Look-ups in named tables: a row name and a column name give one cell, copied from the table.

fogim.csv
,tob,mem,nidige,suruk,zap
detanum,-91.69,22.59,-95.97,-72.15,-73.06
lodilu,37.70,34.32,43.86,-84.88,-89.48
konorob,15.28,43.70,-89.69,-80.29,-73.61
gisuna,40.52,56.24,40.47,53.87,55.02
lebebi,-97.51,58.87,54.17,-98.08,-78.40

What is the tob of lebebi in fogim?
-97.51
What is the tob of gisuna in fogim?
40.52
What is the zap of lodilu in fogim?
-89.48
What is the mem of detanum in fogim?
22.59
What is the suruk of lodilu in fogim?
-84.88
What is the zap of detanum in fogim?
-73.06
What is the nidige of gisuna in fogim?
40.47
What is the nidige of konorob in fogim?
-89.69
What is the suruk of gisuna in fogim?
53.87
What is the suruk of detanum in fogim?
-72.15
What is the mem of gisuna in fogim?
56.24

novuto =
|  | bere | tazop | feg | kof | tenoza | nipov | zez |
|---|---|---|---|---|---|---|---|
| dibodi | 102 | 153 | 100 | 105 | 119 | 129 | 131 |
| zab | 100 | 156 | 96 | 101 | 110 | 132 | 114 |
| gunosa | 124 | 120 | 110 | 160 | 143 | 95 | 196 |
| ziseka | 104 | 152 | 95 | 113 | 116 | 126 | 135 |
| rada | 60 | 205 | 65 | 18 | 64 | 187 | 20 |
| defezap | 122 | 129 | 111 | 152 | 137 | 94 | 181 |
| batada | 84 | 174 | 87 | 79 | 103 | 150 | 93 |
| gemaz | 104 | 145 | 104 | 124 | 121 | 118 | 152 |
| lorim | 86 | 167 | 90 | 86 | 106 | 133 | 98 |
| zeroze | 109 | 151 | 98 | 119 | 121 | 114 | 145 |

What is the zez of zeroze in novuto?
145
What is the nipov of dibodi in novuto?
129
What is the kof of ziseka in novuto?
113
What is the nipov of zab in novuto?
132
What is the tazop of gemaz in novuto?
145
What is the zez of ziseka in novuto?
135
What is the tenoza of gemaz in novuto?
121
What is the zez of dibodi in novuto?
131
What is the tenoza of batada in novuto?
103
What is the tazop of rada in novuto?
205
What is the bere of defezap in novuto?
122
What is the nipov of zeroze in novuto?
114

ganuvus.tsv
	sonu	pesa	gani	kofa	fatim
dav	109	244	101	165	165
veg	94	137	149	38	38
bubegin	81	229	150	103	103
ses	109	111	71	217	217
ruzoku	109	137	54	211	211
rul	119	180	52	205	205
bot	168	113	229	205	205
bana	101	82	101	222	222

pesa of dav = 244
gani of ruzoku = 54
fatim of rul = 205
fatim of veg = 38
fatim of dav = 165
pesa of rul = 180
gani of rul = 52
sonu of bubegin = 81
gani of veg = 149
pesa of bana = 82
gani of dav = 101
kofa of bot = 205

gagime:
	buzipad	pavuzib	tib	ved	sivudo	puzuri	zumes	vuf	tun	futikib
bipa	0.611	0.686	0.604	0.530	0.908	0.766	0.580	0.738	0.528	0.332
lagapat	0.909	0.823	0.448	0.478	0.549	0.271	0.599	0.310	0.665	0.693
fon	0.537	0.216	0.331	0.561	0.612	0.369	0.762	0.319	0.691	0.525
tasaf	0.703	0.551	0.372	0.739	0.596	0.279	0.578	0.759	0.516	0.870
sulav	0.541	0.238	0.611	0.257	0.290	0.557	0.666	0.224	0.246	0.409

What is the vuf of tasaf in gagime?
0.759
What is the buzipad of tasaf in gagime?
0.703
What is the futikib of fon in gagime?
0.525
What is the tun of sulav in gagime?
0.246
What is the futikib of sulav in gagime?
0.409
What is the buzipad of bipa in gagime?
0.611
Row with the largest pavuzib: lagapat

topin =
	riris	zoz	vam	mor	fil
burodo	6006	-61409	-17960	-8845	-8047
boduna	-84493	22610	-53699	-4770	-29758
rotoman	-73125	76383	-16804	866	-14910
das	69347	-42374	33486	-78753	-6079
zibi	12587	47185	47743	-4128	-19884

vam of zibi = 47743
vam of boduna = -53699
riris of rotoman = -73125
riris of burodo = 6006
riris of zibi = 12587
vam of das = 33486

ziga =
|  | sep | fom | nerufi | kida | ral | lusar | gatodo | mavopa |
|---|---|---|---|---|---|---|---|---|
| lizi | 5270 | 9531 | 5544 | 8684 | 1154 | 2475 | 4199 | 8402 |
| durom | 5870 | 4978 | 6752 | 5818 | 7442 | 5672 | 4627 | 4636 |
| dem | 4818 | 4227 | 2222 | 3448 | 7189 | 9350 | 9311 | 6735 |
| nezasa | 6896 | 6216 | 7453 | 6398 | 6316 | 4729 | 4343 | 5274 |
| dedis | 5835 | 9123 | 5804 | 8407 | 3325 | 4300 | 5146 | 8083 |
| naf | 5081 | 4115 | 7575 | 4718 | 5803 | 5661 | 5758 | 5658 |
| rom | 4605 | 6106 | 2885 | 5041 | 4487 | 7066 | 8345 | 7288 |
| gobube | 5867 | 7192 | 5332 | 6608 | 5943 | 5509 | 5330 | 5472 |

What is the ral of dem in ziga? 7189
What is the ral of durom in ziga? 7442
What is the fom of dem in ziga? 4227
What is the kida of lizi in ziga? 8684
What is the mavopa of lizi in ziga? 8402
What is the nerufi of dedis in ziga? 5804
What is the kida of nezasa in ziga? 6398
What is the lusar of lizi in ziga? 2475
What is the mavopa of dem in ziga? 6735

